One turning vector, and how many ticks it has turned
The counts run from 0 to 149.
[ 89 152 195 144 128 126 138 139 147 110 131 148 126 115 136 114 106  89
  86 184 167 125 135  99 104  99 139 116 105 111 140 159 158 126 139 142
 136  96 135 112 146 117 127 138 125 110 127 163 148 140 142 132 192 140
 127 102  99 171  98 132 152  85 139 171 116 151 122 152 137 143  98  96
 121  99  72 110 179 161 150 170  90 149 161 144 105 126 143]
110
[ 90 129 180 108 165 112 165 150 126 112 119 158 103 147 134 150 107 127
 130 139 179 119 146 112 161  95 147  96 105 135 147 161 145 115 116 133
 126 120 125 122 142 156 127 147 128  98 126 125 175 140 137 132 180 105
 161  91 118 128 102 130 125 101 136 183 112 159 132 133 169 206 119 135
  98  92  44 138 142 168 138 166 116 157 175 135  90 120 148]
28
[ 71 132 225 143 143 140 124 131 137 119 123 133 111 142 117 113 109 118
  81 177 175 126 141  79 132 117 136  93 119 121 109 163 151  86 164 129
 140 120 141 144 140 161 127 156 137 103 114 114 154 135 125 138 196 103
 105  95 114 137  80  94 140 127 165 139 151 164  98 165  83 145 108  87
 125 120  84 119 161 157 114 134 129 126 180 153 100 141 148]
100
[105 135 186 124 163 117 158 167 134 121 112 181 111 105 133 124  98  98
 116 151 185 114 118 124 126 107 145 117 101 106 125 174 159 143 136 123
 120 122 119 147 144 150 115 146 137  96 149 155 145 137 148 149 158 116
 120 110  88 178  91 121 143 109 147 168 106 167 132 121 131 160 116  89
 112 112  25 116 153 154 141 173 107 154 180 129 117 128 164]
23
[ 95 142 193  93 151 111 181 142 124 142 120 160 122 141 146 116 105 126
 135 144 192 128 148 123 124 115 154 101  82 124 149 164 134 117 140 144
 139  97 119 135 126 135 128 152 125 110 127 154 149 138 127 140 181 134
 142  81 108 153 110 159 147  98 126 184 119 135 149 146 166 200 106 115
 122 101  45 139 180 172 147 172 102 162 171 148 102 110 142]
29
[ 97 120 179 155 163 114 163 158 102 135 107 142 156 128 142 112 135 107
 127 149 181 110 112 116 116 116 141 121  89 112 127 153 143 102 145 135
 124  72 124 154 130 152 146 163 133  86 166 133 170 154 156 136 170 127
 128 129 106 162 128 118 145 113 152 163 124 136 150 141 127 204 108  88
 117 167  40 125 165 163 120 133  95 146 167 130  81 105 129]
120
[ 74 124 176 139 160 125 116 130 140 139 155 118 123 144 141  87 128 163
 123 156 184 134 132 109 140 129 158  80 103 157 116 103 118 111 156 150
 117  90 139 120 133 139 136 163 139  87 114 118 160 138 123 126 179 132
 137  99 131 138  78 117 126 115 169 150 152 135 114 145 143 191 145 114
 115 121  82 124 178 159 115 139  97 137 183 122  71 131 129]
79
[124 149 186 128 162  87 153 149 136 114  96 168 135 135 115 125  94  97
 140 178 172 101  98 134 141 119 159  96 102 149 132 138 138 126 128 130
 116 140 105 132 138 148 127 167 161 102 134 151 158 147 135 144 173  82
 148 104  99 148 109 123 139 100 146 160 116 175 151 124 141 188 109 104
 105 123  47 111 136 158 139 148 112 162 176 116 131 100 147]
126
[ 87 127 197 136 185 106 148 131 107 151 117 149 109 137 113 109  89 126
 146 155 202 114 110 123 119 154 164 100 118 149 142 144 117  96 165 147
 114 118 117 162 107 188 109 165 157  92 131 142 121 127 118 152 175  98
 125 100  68 113 107 135 167 115 157 144 144 142 172 139 110 174 136 134
 103 118  60 119 161 126 116 131 140 133 158 140  93  97 154]
46
[ 89 131 172 152 145 125 131 133 140 129 156 127 107 109 124  90 117 135
 105 129 202 110 150 103 107 135 153 101 101 135 129 133 141 138 153 142
 108  59 146 118 132 125 113 146 131  79 125 150 130 131 134 119 162 164
 109 101  94 172  97 145 166 112 134 158 141 133 130 134 162 147 117 128
 100 109  61 112 197 150 131 184  92 144 160 139  87 130 144]
66
[ 79 129 173 121 171  96 150 130 119 150 115 157 128 138 133  96  75 117
 153 168 197 130 129 135 108 153 179  99 114 145 108 140 117 105 136 137
 114 131 116 148 122 155 130 155 152 109 116 140 113 152 133 145 158 101
 146  87  90 146 106 154 149 106 150 160 122 154 147 135 122 182 127 111
 125 120  54 105 169 119 107 148 124 155 183 149 104 108 152]
38
[ 94 137 206 169 142 105 133 138 142 126 121 120 136 146 125  78 102 125
  83 168 159 110 148  88 132 135 171  94 117 123 102 151 144  93 174 150
 136 111 131 131 120 151 128 147 135 124 131 122 139 137 120 144 191 111
 126 108 108 145  78  97 157 111 174 130 164 152 100 159  86 162 110  77
 137 151  98 112 170 154 107 126  90 114 180 142  83 134 135]
92
[ 93 131 207 163 109 111 140 135 138 118 126 120 144 142 120 116 138  81
  70 172 165 120 129  90 119 106 131 129 109 107 101 159 167 117 157 152
 145  70 133 125 116 138 133 150 120  93 140 137 151 143 141 132 194 121
 113 117  92 162 123 112 174 101 129 140 139 151 123 156 117 165  93  91
 123 146  70 122 163 160 128 140  78 125 148 141  89 112 140]
106
[ 73 136 206 123 106 114 145 152 125 118 100 142 120 136 113 122 126  96
  96 182 171 108 145  96 133 107 133 127 114 101 109 173 157 108 129 117
 161  96 118 122 128 151 136 132 133 107 137 140 144 137 145 126 197  94
 144  94 118 181 104 113 167 103 154 152 137 176 102 144 133 187  88  87
 125 142  67 132 158 156 135 150  76 148 160 137 108 127 141]
114
[ 87 117 179 126 130 106 159 143 104 151 111 151 139 139 135 122 122 118
 133 159 184 120 120 116 128 105 151 124  96 115 125 156 137 109 125 146
 130  88 116 141 111 165 146 161 133  97 161 124 156 133 165 132 185 124
 145 110 102 157 136 131 171 110 141 167 120 136 144 139 143 210 102 111
 124 142  40 144 166 151 130 143  85 157 141 148  95 112 140]
25
[ 89 140 186 147 167 131 132 143 136 107 129 139 112 125 137 122 105  91
  80 166 169 115 115  99  80 110 131 103 107 127 147 145 156 128 176 139
 130 112 149 136 167 139 124 162 138  85 117 173 161 141 104 137 170 127
  86 130  82 169  97 117 174 108 150 160 133 157 119 145 115 121 109  83
 132 106  74 111 161 164 140 170 123 127 175 130 110 131 153]
103
[101 114 200 147 163 129 147 136 115 123 128 143  89 126 121 105  94 134
 109 128 197 123 143 108 118 142 157 100 107 124 135 171 149 148 174 121
 118 100 127 138 129 133  94 138 132  92 131 159 123 140 123 147 168 130
  93  99  74 145  83 121 163 125 142 146 139 141 128 123 132 114 140 118
  98  98  57  97 172 132 133 170 144 140 173 151  87 131 162]
59
[ 87 140 197 166 153 122 120 119 173 114 148 110 135 152 109 124 102 114
  79 175 161 111 129  85 137 119 171  93 125 148  98 126 148  95 156 155
 129 118 142 109 129 145 130 143 133  93 104 123 159 135 129 142 183  92
 117 103 103 132  73 102 121 104 162 139 156 170 102 167 123 185 130 106
 113 135  96 105 155 186 109 136  95 122 167 120  80 127 133]
93
[ 88 138 186 144 157 116 134 157 142 118 126 154 130 120 115 132  99  76
 102 174 157 100  85 106  92 121 150 112 115 134 124 133 147  96 164 128
 113 114 127 162 143 167 139 163 124  72 125 153 150 128 129 162 175 107
 103 128  71 147 121 112 175 119 163 154 128 153 147 151 103 153  97  92
 129 114  72 114 174 163 133 132 115 124 163 127 111 104 163]
9
[ 92 137 195 116 117 119 131 140 154 118 116 154 120 120 111 120  89  77
 101 177 175 101 103 112  93 107 137 119 114 113 113 164 147 116 130 142
 132 114 130 136 147 138 122 152 121 108 120 144 133 144 159 145 181 110
 120  97  89 174 113 128 177  98 153 162 120 159 144 148 114 149  94 101
 115 104  54 120 167 142 146 157  88 155 155 149 127 108 163]
16
[ 96 136 191 156 137 113 143 137 114 119 110 107 113 148 125 103 115 107
  83 160 158 103 131  68 116 135 134 103 106 125 123 164 158  93 185 135
 142  94 135 145 137 172 138 165 129  87 139 139 156 129 105 138 206  96
  97 134  75 151 112 112 178 123 160 145 160 137 111 151 105 139 112  82
 125 136  89 128 158 165 122 126 108 103 170 133  88 127 136]
99
[ 84 129 175 150 171 145 154 157 128 126 119 156 116 137 163 137 143 116
 109 141 177 110 126 115 142  88 126 104  92 120 135 137 139 115 143 129
 124  91 126 144 141 151 142 142 131  86 150 135 211 159 142 130 176 137
 124 118 122 159  97 111 110 120 143 170 134 143 118 155 151 182 101 102
 116 119  43 137 158 183 128 155 119 142 172 114  89 125 144]
116
[ 85 131 192 147 172 150 163 146 119 116 128 175 116 128 142 143 118 113
 100 131 179 115 131 107 135  98 126  98  95 116 149 165 140 110 163 140
 116 107 127 159 152 150 124 150 116  93 134 128 174 129 135 134 177 136
  91 112  80 144 103 112 123 108 141 166 132 138 143 170 137 159 107  97
 118  83  47 139 169 180 130 152 152 131 166 131  95 128 156]
14
[ 98 116 204 154 143 110 158 127  93 150 124 124 104 136 111 110  96 137
 102 125 193 122 158 101 136 142 163 114 126 118 115 185 154 100 179 121
 139  86 118 152  90 163 114 141 132 112 146 120 118 117 129 150 180 119
 113  94  74 129 101 125 174 129 149 124 166 140 124 133 104 146 131  97
 105 126  69 114 166 143 112 143 137 126 159 161  77 142 152]
55
[ 88 124 203 140 117 134 141 129 135 123 150 132  99 131 125 118 114 161
 108 134 202 130 146 112 140 113 152  93 114 132 123 140 144 139 136 151
 122  86 136  98 126 126 101 149 124  84 119 133 153 130 143 122 189 134
 121  80 111 129  87 130 141  93 129 160 136 138 127 143 172 163 125 145
  86 100  64 122 198 163 141 168 114 147 151 152  69 119 143]
65
[113 129 167 138 196 102 169 128 129 135 126 142 120 148 163 141  97 133
 139 124 187 112 135 119 147 126 171  89  94 143 159 163 142 131 126 147
 115 121 114 124 112 140 122 145 142 105 134 135 169 136 122 139 163 106
 136 106  90 128  93 141 128  98 125 169 129 146 157 158 186 198 129 123
 109 108  52 125 155 182 144 164 123 143 163 125  87 108 158]
36
[ 85 133 172 133 164 109 133 124 139 124 151 156 112 122 117 123  69  90
 105 141 198 100  95 113  92 124 162 107 117 122 145 145 159 130 143 141
 108 116 135 139 126 140 115 134 116 103 114 161 123 139 131 142 152 121
 109 126  47 137 105 126 171  89 146 151 138 158 139 157 141 149 118 110
  99 106  57 109 173 163 128 171 107 150 154 151  93 100 186]
147
[109 140 180 171 184 105 119 134 176 116 137 127 138 130 112 109 101 106
 113 176 160 110 102 110 117 136 174  87 123 144 122 125 126 130 153 156
 119 145 132 122 148 125 123 163 155  88 113 164 145 130 105 145 178  94
 116 118  76 150  82 112 137 110 172 137 145 172 125 126 127 147 122 100
 106 132  85  87 166 161 139 148  97 129 184 106 109 124 147]
89
[125 141 193 148 175 101 140 142 154 113 121 118 108 133 131  89 102 128
 102 158 177 126 130 100 135 127 169  84  93 157 136 144 133 151 149 143
 126 119 127 112 148 105 104 150 139  84 125 173 145 136 108 142 167 113
 125 105  92 161  76 119 139 110 156 148 142 168 130 104 155 144 137 100
 107 127  68  96 155 164 150 168  88 143 198 114 115 128 128]
81
[ 54 123 180 137 151 143 130 129 139 121 145 153 121 131 138 136 113  99
 102 140 181  97 112  97 100  91 137 100 105 119 138 144 165  92 129 135
 121 101 147 151 149 169 144 152 126  84 112 135 167 144 131 131 173 128
 111 116  98 134 104 108 146 110 156 159 134 154 120 180 138 180 108 114
 121  98  67 141 154 177 128 149 118 129 153 145  78 111 165]
13
[ 95 122 173 143 172 127 166 161 134 119 128 164 127 111 153 130 111 107
 115 133 186 132 126 122 107 109 136 110  81 110 138 152 151 138 158 134
 111  77 127 161 131 133 139 142 121 107 148 160 168 141 146 143 156 151
 119 126  88 170 101 133 140 108 135 182 108 140 142 158 150 153 100 102
 119 108  42 130 172 170 134 179 117 147 179 131 102 133 160]
22
[ 58 128 191 127 160 106 143 142 102 137 129 126  95 148 108 117  88 115
 115 132 190  87 134  94 124 120 154 105 114 138 140 149 157  70 158 119
 136 105 140 147 122 196 132 150 127 103  98 123 145 128 114 143 168  96
 118 106  78 110 107 120 168 135 147 147 154 162 123 164 127 170 121 110
 112  94  67 135 144 147 104 148 132 124 161 163  77 108 165]
144
[103 148 203 112 150 105 142 153 144 104  99 158 112 136 122 127 100  80
 106 193 162 118 117 134 129 107 143 106 104 117 134 157 138 135 120 130
 138 115 107 127 151 128 135 151 153  96 127 167 156 152 134 141 178 113
 138  81 122 169  94 143 145 110 157 169  94 166 123 134 143 174 106  86
 110  96  45 113 164 155 143 170 103 158 182 143 133 114 151]
118
[ 76 115 193 157 162 116 107 146 142 149 131 134 129 109 113  94 113 145
 119 148 200 131 110 128 117 142 160  91 113 143 108  96 111 147 151 146
  99  85 122 125 135 134 129 166 151  62 127 156 152 140 137 135 161 133
 124  96 114 159  91 109 156 125 175 138 127 151 131 123 130 167 144 122
  82 136  49 115 175 143 117 145  94 160 175 120  95 119 131]
75
[111 138 218 124 134 125 164 148 131 117 109 164 110 119 138 140 107 100
 111 164 160 124 139 100 121 112 144 114  98 110 128 197 147 125 151 133
 129 117 115 147 144 127 113 151 122 125 140 141 131 143 136 147 176 127
 104 102  95 168  94 126 145  92 132 170 112 145 144 152 134 124  92  92
  97 107  53 113 170 162 140 166 125 148 176 157 101 131 154]
15
[114 129 202 156 144  97 151 137 119 134  98 111 136 151 133  84 119 147
 108 177 149 137 139  92 131 147 166 103 102 149 129 143 114  86 190 157
 134  97 115 141 132 146 126 179 142  87 133 128 142 126 104 133 200  95
 104 110  99 156 100 121 170 123 167 138 161 120 138 143 103 164 122 103
 116 142  91 124 160 155 124 124 110 112 165 126  91 120 111]
91
[ 95 128 214 148 150 132 126 142 146 113 117 159 123 115 112 123 119  97
  99 194 160 122 113 114 111 116 135 108 105 124 123 145 133 119 165 137
 114 121 125 155 171 159 117 183 148  82 137 153 156 137 133 147 183 110
 101 108  81 155 100 117 153 117 175 147 111 160 136 156  94 137 117 105
  98 112  65 113 167 153 118 140 150 131 171 132 112 139 155]
104
[112 133 199 146 141  93 142 150 116 119 109 112 112 148 110  89 126 145
 117 142 174 121 133  79 160 131 162  90  99 145 106 158 145 127 152 130
 146 101 127 124 111 138 111 156 134  85 136 148 144 140 117 124 194 101
 140  98 112 163  84 117 159 117 155 131 174 151 100  92 149 164 131 103
  98 153  62 115 149 149 141 144  73 132 175 125  99 132 118]
77
